[[101  98 123 103 116 128 117]
 [132 128 107 136 109 145 124]
 [125 138 139 121 148 126 132]]: 117

[[125 127 130 130 128]
 [152 137 110 107 125]
 [128 128 128 128 128]]: 128

[[144 125 130 124]
 [133 124 145 105]
 [139 130 125 135]]: 124

[[109 140 138 148]
 [147 116 129 118]
 [106 132 135 143]]: 148

[[128 114 150 111 136]
 [142 132 144 121 134]
 [134 148 142 122 123]]: 136

[[109 134 121 144 129]
 [125 141 132 120 134]
 [146 115 145 122 152]]: 129

[[134 106 137 150]
 [145 138 153 108]
 [103 137 126 105]]: 150
---
[131, 155, 123, 130] Out: 155
[107, 113, 130, 106, 104] Out: 113
[149, 127, 103, 107, 114, 145, 128] Out: 127
[123, 140, 116, 106, 130, 128] Out: 140
[103, 136, 118, 131, 116] Out: 136
[116, 119, 156, 131, 150, 153, 118] Out: 119
[149, 122, 114, 129, 152] Out: 122
[109, 110, 100, 117] Out: 110
[127, 100, 131, 125, 118] Out: 100
[130, 153, 143, 120, 107, 139] Out: 153
---
array([[114, 144, 113, 138, 126, 130, 110],
       [152, 110, 151, 124, 110, 112, 142]])	114

array([[124, 130, 139, 137, 125, 139],
       [124, 113, 104, 131, 140, 125]])	124

array([[108, 148, 118, 114, 142, 115, 135],
       [150, 115, 125, 147, 115, 143, 109]])	108

array([[117, 156, 153, 116, 146],
       [135, 128, 141, 121, 121]])	117

array([[130, 132, 120, 131, 149, 128, 131],
       [146, 138, 133, 119,  98, 118, 110]])	130

array([[135, 128, 146, 127, 119, 132, 100],
       [135, 137, 141, 128, 109, 130, 105]])	135

array([[146, 129, 154, 116, 151, 103],
       [114, 149, 146, 151, 122, 152]])	146

array([[118, 148, 155, 140, 116],
       [ 98, 130, 119, 144, 133]])	118

array([[116, 119, 140, 105],
       [121, 116, 121, 119]])	116

array([[137, 135, 114, 119],
       [107, 129, 130, 109]])	137
---
[[112 121 121 124]
 [143 105 130 131]] ans = 121

[[132 114 131 144 127]
 [126 101 143 115 136]] ans = 144

[[124 115 141 109 100 122]
 [113 106 128 111 141 127]] ans = 100

[[122 110 135 126 148 109 133]
 [128 119 132 124 154 132 146]] ans = 109

[[107 108 148 106]
 [124 128 146 122]] ans = 148

[[105 114 108 155]
 [121 119 130 111]] ans = 108

[[144 124 141 114]
 [155 137 153 112]] ans = 141

[[113 127 133 130 127 131 129]
 [126 133 119 118 130 128 155]] ans = 131

[[144 132 150 116]
 [120 134 103 113]] ans = 150

[[138 122 148 125]
 [127 154 120 134]] ans = 148
---
Q:
[[130 118 131 122 108 126]
 [145 101 128 127 146 129]
 [143 100 130 125 133 125]
 [100 158 129 127 123 124]
 [109 148 123 130 137 130]
 [133 108 133 120 111 122]
 [101 157 129 127 124 124]
 [143 105 127 128 148 131]]
A: 101

Q:
[[113 140 135 129 125 130 125 116 141]
 [123 145 134 120 127 111 143 137 129]
 [128 137 129 155 136 108 140 120 120]
 [121 113 124 126 126 122 124 143 135]
 [120 123 119 128 129 131 117 111 131]
 [135 125 116 134 129 124 118 124 123]
 [134 118 119 137 131 117 111 127 134]]
A: 135

Q:
[[133 128 140 113 134 136 143 115 124 112 121 127]
 [134 121 132 118 139 136 147 122 130 108 121 131]
 [127 145 146 121 111 126 122 117 117 137 127 122]
 [124 142 141 126 111 122 113 123 119 142 130 120]
 [130 144 150 117 117 129 130 114 117 129 124 122]
 [128 106 111 136 141 130 133 143 141 121 130 135]
 [128 108 111 135 144 130 133 142 140 122 130 135]
 [132 114 120 127 148 135 145 131 137 113 125 135]
 [127 110 106 140 140 128 128 142 139 126 131 134]]
A: 132

Q:
[[129 131 127 125 128 131]
 [128 130 127 126 129 130]
 [116 116 138 137 124 115]
 [115 116 138 137 126 112]
 [108 109 142 146 119 105]
 [119 119 137 133 127 118]
 [111 112 140 144 120 109]
 [125 119 131 138 123 117]
 [113 114 139 140 125 110]]
A: 125

Q:
[[128 123 123 133 128 130 131 129 127 128 125 133 137 134]
 [126 122 138 126 124 146 133 131 137 124 140 135 126 129]
 [131 129 121 126 127 128 124 138 135 118 129 133 126 124]
 [132 124 106 111 140 117 133 142 125 133 128 129 130 116]
 [132 124 138 132 122 125 120 115 127 125 125 116 122 130]
 [119 135 120 114 130 139 121 129 119 134 135 120 132 116]
 [124 131 134 119 138 122 139 126 130 134 126 137 133 130]
 [124 138 121 130 135 120 131 138 127 133 119 140 134 120]
 [126 126 119 135 121 132 133 133 126 139 118 130 133 126]]
A: 124
---
[131 124 132 155] --> 155
[125 119 150 143 136 106] --> 106
[128 129 141 151 130] --> 130
[112 149 113  99 153] --> 153
[130 157 124 127 105 135] --> 135
[122 132 125 113 105] --> 105
[100 100 149 150 118] --> 118
[123 106 138 142 126 105] --> 105
[154 150 135 139] --> 139
